128 stands for zero in the data rows.
What is the hidden score of each row? Scores go from 0 to 20, and 10 is about the middle. The score is a weighted sum of the row's numbers plus the product of two more (or one squared), each taken from its middle value.
83 124 150 146 109 126 177 126 149 134 96 121 143 143 87 98 135 127 145 105 124 120 93 104 ~ 8
142 101 147 111 85 131 119 107 125 111 143 112 84 124 102 146 145 155 124 124 92 117 117 153 ~ 7
174 120 108 105 156 116 99 130 84 111 135 161 177 133 117 140 139 109 123 160 120 158 137 133 ~ 5
100 135 120 119 139 131 134 120 147 167 114 125 115 110 152 137 114 144 129 107 129 164 130 146 ~ 11
148 163 83 138 167 121 107 118 111 137 126 75 113 122 124 114 146 100 137 117 135 108 126 95 ~ 15
150 121 139 92 120 123 126 152 131 141 146 162 128 120 135 148 166 113 117 128 119 126 145 138 ~ 9
142 95 148 125 82 144 137 102 141 131 142 118 100 113 120 140 151 151 129 124 98 129 124 141 ~ 9
145 204 137 157 162 184 122 86 155 85 165 98 120 59 118 130 105 141 149 135 180 103 153 138 ~ 11
201 131 153 157 104 116 124 139 147 96 161 166 163 115 124 174 184 66 82 143 143 153 121 102 ~ 11
152 141 92 113 148 88 120 142 123 130 160 176 178 160 137 138 174 85 101 125 117 152 154 125 ~ 9
128 104 119 95 136 145 136 150 157 140 151 146 125 141 132 167 137 121 115 108 118 155 148 152 ~ 6
135 117 167 171 119 130 133 162 137 66 135 113 128 145 69 142 103 131 119 108 103 133 81 113 ~ 6
104 124 136 118 143 96 134 130 137 155 104 138 105 83 154 115 125 133 163 82 141 140 119 127 ~ 17
144 113 107 80 152 96 139 154 133 135 173 172 154 169 109 173 134 108 124 112 87 165 155 172 ~ 7
165 118 151 155 128 121 128 124 122 81 160 149 115 120 123 155 155 98 117 128 140 116 111 72 ~ 9
134 122 142 170 125 137 137 155 153 83 123 120 116 148 95 147 119 135 126 119 121 130 93 92 ~ 8
128 133 140 129 129 101 101 164 134 125 138 155 156 158 127 145 79 108 121 164 162 103 160 125 ~ 14
134 117 124 112 131 127 113 136 131 139 145 123 118 147 113 139 109 136 110 129 147 121 152 166 ~ 12
116 125 168 144 134 161 138 138 138 84 130 120 132 130 93 103 92 152 127 114 115 154 99 138 ~ 10
138 109 115 105 149 117 118 141 127 137 141 124 129 145 120 143 106 128 102 124 140 119 156 163 ~ 14
156 96 153 169 94 162 155 122 177 117 141 126 114 113 149 142 154 148 157 126 120 131 121 104 ~ 10
129 119 85 136 138 139 119 134 131 139 113 105 139 144 155 122 131 138 123 129 132 104 130 140 ~ 9
165 153 72 133 180 98 117 145 105 106 138 134 166 159 143 121 142 105 108 139 138 110 129 123 ~ 12
105 84 118 140 106 118 142 119 162 148 63 141 120 83 185 121 134 134 141 94 108 112 120 106 ~ 11
117 122 129 95 135 123 140 159 154 132 167 160 142 157 96 164 129 117 127 96 92 168 142 160 ~ 7
143 92 153 124 110 152 129 109 136 126 131 125 146 112 127 130 136 146 150 145 118 170 121 120 ~ 7
129 140 136 118 112 93 133 133 92 121 133 168 192 119 132 120 170 71 106 147 147 138 130 105 ~ 3
146 87 131 114 122 119 88 146 139 131 152 129 152 140 109 136 119 104 93 114 135 125 162 148 ~ 13
131 141 119 118 139 107 128 110 112 125 136 169 166 146 110 117 138 90 124 141 142 145 139 118 ~ 9
129 96 142 120 94 139 130 104 134 138 140 121 110 116 118 135 142 152 136 123 109 139 118 134 ~ 8
105 130 134 130 142 97 142 118 144 164 103 135 114 80 164 118 125 138 166 76 139 152 120 131 ~ 17
132 129 160 170 120 121 141 139 129 79 159 122 133 139 95 123 113 136 119 117 108 156 103 116 ~ 11
166 146 100 163 134 120 117 129 125 100 136 119 150 130 146 147 160 119 115 139 127 120 116 109 ~ 8
141 142 119 129 144 114 118 143 115 125 142 143 121 135 148 129 151 135 135 117 151 113 104 114 ~ 11
148 135 97 123 153 101 111 118 95 123 136 172 187 141 124 113 142 101 123 155 137 155 156 115 ~ 11
103 170 101 127 119 116 125 100 133 151 130 139 139 155 120 117 122 126 129 147 159 120 126 120 ~ 12
104 162 116 132 165 103 120 96 115 165 104 87 109 45 151 114 132 108 163 81 130 156 142 109 ~ 12
150 162 129 109 132 132 103 100 101 155 122 124 130 127 120 136 104 154 140 183 155 172 126 159 ~ 9
134 126 156 81 134 132 121 159 123 128 160 165 115 114 136 153 175 102 128 107 126 134 125 98 ~ 9
134 93 145 145 100 128 111 171 169 130 109 158 161 136 174 145 114 86 109 156 162 75 175 104 ~ 14
121 154 144 168 157 143 130 124 129 81 164 152 147 103 151 97 122 104 106 109 164 139 139 91 ~ 12
115 206 115 129 134 119 125 92 115 163 117 111 114 147 139 130 130 135 132 164 172 122 98 132 ~ 10
110 123 107 130 149 120 127 157 127 130 105 120 139 139 148 147 104 119 153 136 119 124 146 122 ~ 5
122 111 124 117 155 125 125 197 158 135 124 167 161 157 162 161 101 88 103 147 180 97 175 134 ~ 12
153 125 157 168 112 125 129 144 164 79 146 147 132 146 77 150 145 112 112 116 117 146 95 96 ~ 8
112 114 134 97 128 111 123 143 131 134 114 142 105 101 138 124 135 133 148 101 119 121 124 118 ~ 11
158 136 101 100 146 85 127 148 131 133 179 195 184 148 130 152 176 78 92 113 112 169 171 138 ~ 7
82 112 121 64 102 154 93 144 70 124 73 134 97 90 153 81 129 170 130 149 103 84 102 102 ~ 11
130 171 108 138 166 105 115 108 117 148 117 94 115 82 147 116 147 115 164 104 146 127 126 114 ~ 12
117 125 118 130 130 162 138 116 137 130 102 120 115 124 147 99 108 145 138 137 143 105 132 148 ~ 11
133 161 99 142 151 148 107 111 127 140 125 129 115 152 161 127 157 124 126 134 156 99 103 90 ~ 6
115 133 155 127 137 103 96 188 135 130 124 165 171 166 130 131 66 96 118 159 167 90 179 127 ~ 13
114 132 118 90 125 121 145 140 153 148 160 163 137 163 111 168 122 125 134 125 121 149 148 167 ~ 7
86 169 119 125 122 120 152 104 125 142 93 125 139 160 92 108 102 124 149 152 143 120 103 144 ~ 10
109 106 141 94 108 159 125 121 92 132 78 127 104 106 157 63 129 175 149 144 88 114 125 134 ~ 14
157 99 148 157 98 134 132 141 169 117 142 137 132 125 144 150 149 113 128 134 135 126 137 102 ~ 12
91 151 138 122 113 104 130 140 134 145 109 152 155 168 95 121 91 114 137 154 153 109 140 131 ~ 11
135 129 123 120 151 96 107 173 126 130 128 157 168 168 138 146 88 101 123 167 152 100 173 131 ~ 12
156 147 125 139 126 119 107 137 104 111 145 124 152 144 130 139 155 101 105 133 131 123 86 127 ~ 5
125 116 99 96 127 142 137 118 90 139 73 136 110 126 142 78 106 146 136 148 118 90 141 145 ~ 13
76 152 128 108 118 91 170 87 92 168 112 112 134 139 102 115 119 118 142 143 141 134 95 124 ~ 3
123 176 108 152 149 132 116 119 130 94 171 154 152 112 146 107 91 139 113 133 182 120 166 116 ~ 8
106 140 118 156 140 120 144 101 147 163 94 111 130 83 172 122 126 155 149 89 107 167 126 153 ~ 13
103 109 100 119 141 150 120 139 136 144 124 106 123 133 137 142 121 131 109 107 113 144 110 127 ~ 7
118 143 152 154 134 175 144 109 164 127 123 110 117 117 135 112 104 151 154 130 137 162 122 150 ~ 12
127 93 119 98 130 145 133 154 155 131 145 142 129 137 133 169 143 113 106 107 111 148 144 145 ~ 5
159 120 124 78 157 107 114 149 113 123 164 180 163 141 115 158 157 100 119 132 110 162 150 136 ~ 7
109 151 109 127 157 103 133 103 129 169 91 109 108 75 145 114 116 119 151 85 133 146 137 134 ~ 15
120 139 105 121 155 106 134 114 127 156 103 123 116 100 140 112 111 127 137 103 131 131 147 142 ~ 15
117 124 155 138 113 180 148 103 123 134 100 119 107 106 149 62 122 173 166 137 101 151 133 156 ~ 14
104 175 93 130 128 113 119 105 126 159 128 122 131 147 132 117 135 131 126 140 150 122 120 116 ~ 11
133 132 92 125 169 108 118 117 127 150 105 92 122 105 132 121 122 111 142 98 119 131 150 131 ~ 12
104 142 111 124 149 107 125 102 126 169 125 97 114 127 146 124 117 168 132 96 126 166 117 164 ~ 16
118 110 133 89 117 120 122 143 126 129 110 148 105 111 141 120 136 135 148 116 120 102 135 114 ~ 11
149 92 162 185 93 182 165 118 211 127 149 122 110 121 151 139 144 149 173 120 132 146 116 117 ~ 12
139 89 156 142 104 166 136 116 163 129 126 130 143 105 135 122 136 143 160 139 128 163 116 112 ~ 11
124 115 147 171 131 141 132 174 153 87 113 123 127 144 107 140 106 127 127 120 128 119 110 100 ~ 9
116 96 114 100 127 144 132 150 154 133 140 133 121 132 128 170 136 116 103 102 98 149 133 131 ~ 7
126 122 87 132 132 138 121 120 118 145 103 108 129 138 151 107 125 144 127 132 124 99 131 138 ~ 10
85 131 160 123 128 123 170 135 130 114 101 113 142 152 66 111 120 138 116 112 112 129 90 119 ~ 6
109 114 137 102 115 159 130 108 92 136 85 121 106 99 154 65 119 179 145 142 94 120 132 139 ~ 13
149 106 168 176 109 140 140 148 154 76 144 126 119 136 92 149 137 127 126 107 113 129 84 90 ~ 7
167 144 105 124 134 103 105 144 122 129 153 158 192 159 145 151 183 76 85 136 123 147 117 138 ~ 7
143 119 137 165 121 121 131 142 133 77 137 115 131 153 87 153 108 133 131 129 107 128 90 122 ~ 6
132 160 140 154 146 145 132 106 139 105 154 128 107 104 132 132 122 125 127 123 162 119 128 97 ~ 9
124 186 163 155 146 188 145 97 165 123 124 99 106 128 118 111 95 157 151 151 145 192 99 172 ~ 14
173 142 138 152 114 118 122 142 137 101 167 163 179 103 146 147 176 73 74 137 152 147 134 106 ~ 12
144 167 97 160 151 129 104 119 107 104 171 82 126 91 151 130 156 131 127 126 134 117 136 80 ~ 12
112 118 172 156 91 131 153 138 132 97 129 116 131 137 64 123 117 126 125 105 101 124 84 139 ~ 5
111 116 120 118 129 135 117 113 119 145 127 96 101 140 102 112 106 157 120 109 122 131 132 171 ~ 11
119 111 145 149 112 140 121 141 157 151 119 129 137 134 155 118 115 132 145 135 143 112 163 133 ~ 12
133 119 146 168 128 146 136 159 160 90 124 125 116 143 100 148 122 135 126 118 123 131 105 98 ~ 7
80 145 134 89 130 92 167 91 99 157 131 103 130 144 97 125 113 134 128 148 127 143 99 128 ~ 8
117 117 136 149 122 141 122 122 155 148 120 112 128 123 149 119 115 149 151 119 129 142 147 150 ~ 10
108 92 123 106 94 129 134 113 115 153 83 149 102 98 174 79 131 153 161 126 129 76 132 115 ~ 13
127 121 142 150 126 142 126 114 153 142 138 104 119 126 128 117 127 147 154 114 123 152 141 145 ~ 10
167 128 146 162 126 122 132 126 126 90 158 156 133 123 130 147 161 93 101 123 143 128 122 77 ~ 9
88 112 154 144 101 115 177 134 138 117 98 120 154 151 71 105 128 124 142 102 111 116 88 111 ~ 6
113 136 118 87 128 125 141 141 169 153 174 172 130 162 106 169 129 130 133 115 116 160 158 164 ~ 5
109 109 134 95 118 157 125 112 90 136 88 121 103 103 154 66 121 176 141 142 91 123 131 137 ~ 14
187 86 148 176 83 142 155 137 195 115 154 140 130 112 162 178 185 113 132 131 133 118 123 83 ~ 8
161 141 122 155 140 132 121 126 120 104 141 133 141 135 145 141 162 99 106 127 139 113 106 93 ~ 8
147 99 128 102 113 129 119 156 146 108 118 138 113 125 122 160 147 116 113 123 89 105 137 112 ~ 11
127 99 135 87 108 127 112 154 130 115 110 154 112 114 143 133 141 130 130 129 108 89 139 104 ~ 13
123 163 133 153 136 139 143 126 155 121 114 113 113 147 113 137 113 141 136 140 144 141 106 123 ~ 10
150 116 142 171 119 144 147 135 160 104 127 126 103 137 117 149 145 137 142 124 119 133 101 87 ~ 8
134 101 147 145 97 139 123 154 165 136 120 146 142 130 160 139 122 101 122 146 154 97 164 120 ~ 13
123 87 142 127 80 136 135 110 152 144 141 120 114 121 120 129 148 153 143 110 113 122 123 136 ~ 8
93 137 105 94 122 146 102 118 71 138 99 115 105 83 150 71 118 156 132 136 117 96 127 110 ~ 15
184 152 75 131 168 101 110 145 106 119 132 123 158 161 137 134 169 86 100 135 127 110 120 119 ~ 11
107 124 125 107 116 131 139 107 110 161 86 133 102 109 154 80 119 147 151 128 132 110 133 136 ~ 13
122 122 138 110 154 104 119 182 131 123 141 162 161 159 108 141 106 101 121 123 117 133 154 137 ~ 10
114 137 114 84 128 123 138 137 170 156 173 175 131 160 111 169 133 128 132 110 116 164 166 162 ~ 3
116 175 90 137 148 123 109 120 110 153 121 101 118 155 147 118 142 126 120 137 146 120 97 107 ~ 12
104 137 142 111 145 120 137 98 95 133 140 127 137 119 122 119 111 130 131 144 148 153 116 109 ~ 6
136 152 136 106 115 120 118 108 113 149 145 122 90 137 103 132 116 149 129 141 142 129 131 179 ~ 13
90 138 101 118 146 134 103 99 105 181 138 63 101 136 107 110 101 161 109 97 119 168 108 153 ~ 14
115 155 139 159 140 157 143 102 152 151 106 104 117 110 147 114 117 159 155 116 120 181 118 164 ~ 9
139 140 153 179 126 197 155 107 189 106 149 111 112 107 135 129 114 165 153 127 133 152 120 152 ~ 10
128 102 134 84 114 126 113 160 133 117 113 147 111 114 135 134 139 129 130 123 107 98 136 106 ~ 14
109 100 125 120 114 121 135 130 149 151 99 140 115 92 165 124 137 134 145 95 118 120 123 109 ~ 10
89 140 132 122 114 49 162 114 88 130 137 162 159 138 110 102 132 104 154 126 163 111 125 118 ~ 9
120 116 121 102 128 148 136 134 148 148 137 139 117 130 131 143 123 140 134 121 121 151 143 152 ~ 9
82 150 108 138 148 108 130 104 116 178 102 103 111 76 148 103 109 117 127 76 126 166 127 111 ~ 17
122 84 140 108 121 130 98 115 135 129 165 105 121 133 110 124 120 167 122 99 109 148 140 146 ~ 9
142 94 146 119 81 139 136 97 142 125 149 112 93 120 113 142 150 155 117 118 91 126 126 147 ~ 8
129 105 160 164 103 180 156 109 181 128 134 124 107 107 153 111 129 154 172 123 132 136 123 125 ~ 15
127 111 129 103 123 120 122 151 142 126 116 140 111 113 138 137 139 126 139 113 110 113 133 113 ~ 11
169 138 132 150 124 112 110 136 109 103 153 163 191 97 153 133 175 75 83 143 152 154 146 93 ~ 11
80 115 159 146 100 118 176 133 137 114 98 119 157 151 65 105 123 123 141 104 110 117 79 115 ~ 4
112 106 106 115 134 144 116 135 144 142 131 110 122 138 133 142 126 138 120 107 116 143 125 141 ~ 7
165 151 69 138 176 90 113 147 99 112 142 137 168 157 150 117 158 100 105 128 138 108 134 110 ~ 12
109 162 70 143 151 149 114 126 104 160 121 71 119 151 138 121 131 140 96 127 121 143 74 104 ~ 11
106 86 116 129 97 129 145 109 145 155 69 141 112 94 183 103 131 147 154 115 122 93 127 114 ~ 11
115 159 102 121 125 142 144 87 87 157 73 118 103 114 157 74 109 166 144 150 129 94 135 159 ~ 11
176 153 136 120 108 111 123 116 90 123 149 137 126 130 100 143 160 87 98 141 126 134 118 173 ~ 8
137 109 155 174 119 131 132 157 141 70 133 115 127 140 86 149 114 130 126 117 108 129 81 110 ~ 6
120 147 108 132 168 102 130 103 130 160 95 93 114 67 144 116 118 115 158 80 127 145 149 131 ~ 14
154 94 148 138 79 156 134 112 153 135 128 136 126 102 138 136 163 128 142 138 120 131 125 124 ~ 10
112 82 109 110 131 141 93 117 122 151 161 80 112 146 72 115 87 149 101 92 113 147 135 159 ~ 13
140 175 79 147 149 141 98 118 126 140 126 110 130 144 164 134 157 138 127 144 151 103 112 103 ~ 6
126 99 132 82 110 127 116 148 123 124 109 153 107 111 144 123 146 134 139 126 107 96 133 115 ~ 12
90 154 137 113 117 98 166 106 117 140 110 123 144 164 89 118 117 128 133 145 132 130 104 135 ~ 8
107 116 157 141 120 136 133 141 116 92 109 124 127 129 93 94 106 148 125 102 100 126 99 130 ~ 8
105 104 123 86 108 147 117 121 83 123 78 130 106 99 156 79 122 168 124 145 90 93 125 114 ~ 14
149 203 85 156 156 138 103 108 112 138 134 82 126 114 169 134 161 146 134 143 151 106 107 117 ~ 7
128 140 136 167 137 138 137 160 146 99 107 112 122 145 107 141 113 139 128 126 125 124 104 100 ~ 8
141 133 130 81 142 116 108 160 107 124 136 158 113 125 129 134 143 129 128 139 131 107 139 128 ~ 10
175 120 154 164 129 146 138 103 138 98 162 134 90 104 132 161 161 114 135 121 147 96 116 66 ~ 5
114 120 128 118 141 128 136 147 139 134 131 140 117 142 130 155 129 120 147 114 116 141 136 112 ~ 7
127 113 152 159 108 174 154 104 161 137 122 122 112 101 152 107 129 157 171 124 128 137 127 131 ~ 11
137 153 133 109 123 120 118 104 111 151 138 120 99 135 109 129 111 150 133 146 149 140 131 175 ~ 13
143 153 90 143 145 124 93 144 107 111 136 116 156 122 171 127 174 130 108 133 128 117 109 96 ~ 8
121 148 146 157 142 172 146 106 164 131 122 108 116 113 138 115 110 157 152 127 131 175 118 161 ~ 10
140 173 122 151 146 131 125 101 128 127 139 105 116 94 135 132 141 125 143 129 148 117 129 110 ~ 10
125 130 82 139 133 139 122 122 122 140 114 101 131 141 153 113 131 152 131 129 123 104 126 141 ~ 8
110 116 143 130 118 132 131 144 106 99 100 133 128 128 99 86 110 146 124 103 102 119 107 128 ~ 9
150 109 127 140 119 125 107 172 151 128 114 142 169 143 152 143 117 74 91 147 162 90 165 114 ~ 14
134 183 91 138 156 107 105 122 110 146 128 99 119 139 153 121 155 127 142 136 157 113 100 107 ~ 12
109 127 105 108 120 140 138 103 77 155 70 118 104 109 146 68 109 144 133 141 126 80 133 133 ~ 13
123 164 139 113 106 141 133 80 83 147 156 85 56 110 81 132 122 151 120 129 105 151 107 175 ~ 10
139 99 133 87 108 129 118 161 143 112 125 145 107 117 130 156 153 123 125 116 87 110 133 110 ~ 14
89 155 127 106 123 81 153 96 89 151 118 112 137 122 100 115 134 105 162 144 147 116 110 120 ~ 3
121 125 126 117 126 142 130 118 101 134 127 117 88 117 114 115 121 128 119 126 127 110 107 106 ~ 13
152 121 131 120 119 135 134 131 119 129 131 133 114 131 114 156 128 102 93 141 140 117 143 172 ~ 10
159 104 151 131 62 146 140 94 147 127 143 122 93 108 121 150 166 138 125 129 99 117 124 148 ~ 9
161 119 124 117 151 78 111 174 119 109 149 173 180 176 123 158 97 93 109 165 143 105 160 145 ~ 13
82 115 158 146 99 119 178 135 142 120 92 123 156 149 66 98 128 125 143 103 113 119 84 111 ~ 6
163 125 125 109 143 90 123 154 95 119 146 159 158 169 110 156 95 93 103 167 140 102 152 195 ~ 11
154 137 109 121 140 113 123 142 112 127 139 151 147 131 146 134 171 92 102 122 127 134 131 114 ~ 10
149 116 166 157 119 122 133 145 122 66 159 118 128 142 82 143 112 145 113 116 93 145 89 131 ~ 8
152 158 133 141 111 101 132 120 100 110 153 160 182 109 132 119 170 60 80 137 145 141 145 129 ~ 10
129 116 87 139 139 139 116 135 135 137 113 101 137 147 151 124 129 137 125 129 130 105 129 137 ~ 9
131 123 111 78 143 110 139 149 156 143 178 178 143 165 109 176 139 113 121 111 109 165 159 170 ~ 5
161 102 144 130 54 142 141 99 141 123 137 120 89 103 120 156 169 133 115 137 90 104 117 149 ~ 10
120 155 101 129 125 137 138 92 94 150 85 109 108 117 154 83 113 169 147 144 123 102 131 164 ~ 11
77 122 154 145 102 116 180 133 136 118 92 120 154 150 64 98 125 124 137 102 108 119 81 111 ~ 6
124 187 109 138 144 131 110 104 113 150 123 123 120 147 158 122 142 129 125 144 168 113 102 102 ~ 9
132 97 149 146 98 135 122 161 171 136 115 151 151 134 170 145 118 95 114 148 159 85 172 114 ~ 13
152 90 159 94 138 145 120 105 113 111 150 112 133 118 116 142 122 159 117 151 94 190 127 129 ~ 8
127 149 88 123 146 74 141 121 88 136 121 152 176 161 129 115 140 106 122 154 142 114 128 122 ~ 11
165 138 126 149 136 95 107 146 107 76 179 122 138 107 131 143 160 117 124 127 136 120 131 87 ~ 12
141 169 70 160 150 138 118 118 122 137 128 89 138 123 171 140 148 168 127 129 125 117 112 133 ~ 5
174 131 145 166 132 138 135 115 123 81 166 135 107 106 126 160 148 126 127 123 134 107 117 85 ~ 5
129 112 124 126 139 123 130 157 134 116 134 137 129 145 127 161 124 116 137 127 113 131 133 117 ~ 7
175 119 84 106 171 99 108 138 91 117 136 168 191 155 124 135 144 104 111 161 123 154 149 138 ~ 12
112 119 165 151 96 128 157 141 145 105 131 129 134 135 74 124 136 127 128 93 104 128 96 121 ~ 6
173 140 113 144 141 132 113 147 119 120 129 138 147 134 160 142 187 85 92 131 145 115 106 85 ~ 9
121 80 139 97 126 128 101 108 135 125 164 92 106 137 108 136 120 182 100 99 90 150 136 148 ~ 7
173 125 154 125 56 145 137 103 136 129 145 139 103 95 124 162 195 109 109 144 108 118 123 159 ~ 8
131 98 117 112 142 128 113 147 126 133 130 119 124 145 116 143 99 114 102 131 142 110 156 153 ~ 13
148 127 143 162 148 131 130 111 102 95 157 158 123 113 142 129 146 101 114 119 147 118 127 61 ~ 9
141 93 151 104 98 137 128 98 129 116 158 100 91 123 106 148 140 164 104 116 81 136 126 149 ~ 8
121 132 136 117 122 86 148 122 96 126 134 157 185 128 128 116 153 84 110 140 143 136 130 114 ~ 5
148 175 83 142 176 114 102 108 110 133 120 68 118 95 138 110 155 96 160 115 142 106 144 96 ~ 15
90 84 121 94 134 136 77 114 106 146 187 83 116 130 102 108 104 182 104 88 102 164 137 143 ~ 11
113 132 137 109 115 71 160 115 95 130 133 149 179 136 114 124 150 92 118 142 140 126 122 122 ~ 4
160 102 133 124 92 134 136 121 127 103 103 123 85 124 99 153 130 115 108 140 99 96 126 146 ~ 10
158 116 163 172 118 134 142 147 142 74 162 117 121 136 96 147 129 148 119 119 101 157 98 119 ~ 10
125 158 132 127 163 149 127 111 131 107 142 121 96 108 107 104 99 105 130 117 171 103 137 101 ~ 17
152 132 97 125 149 104 105 114 88 120 137 168 190 133 123 107 134 108 123 159 137 158 158 114 ~ 12
128 145 82 135 178 79 122 129 109 142 116 129 158 114 176 116 142 118 126 101 126 137 140 114 ~ 17
115 141 142 149 130 148 137 111 148 154 106 116 115 116 148 104 115 149 154 123 130 149 129 147 ~ 12
148 165 88 149 161 133 104 115 116 133 126 87 120 114 159 126 165 114 145 123 149 98 121 92 ~ 9
176 143 112 156 135 116 114 138 119 112 141 139 163 141 148 144 175 85 90 135 136 125 109 104 ~ 10
127 133 144 115 135 102 101 174 125 135 140 165 163 169 140 149 65 106 115 179 173 88 173 152 ~ 12
132 121 153 170 124 144 136 157 160 90 123 130 114 145 96 138 130 126 124 115 128 130 102 89 ~ 8
122 136 123 160 135 132 139 148 146 113 104 114 123 148 118 140 115 137 135 135 123 125 111 109 ~ 9
86 135 115 126 140 124 141 147 146 161 88 134 139 138 158 138 96 123 136 134 155 118 137 136 ~ 8
114 109 128 104 113 116 138 115 112 144 95 150 93 108 148 86 114 153 157 122 140 93 131 134 ~ 14
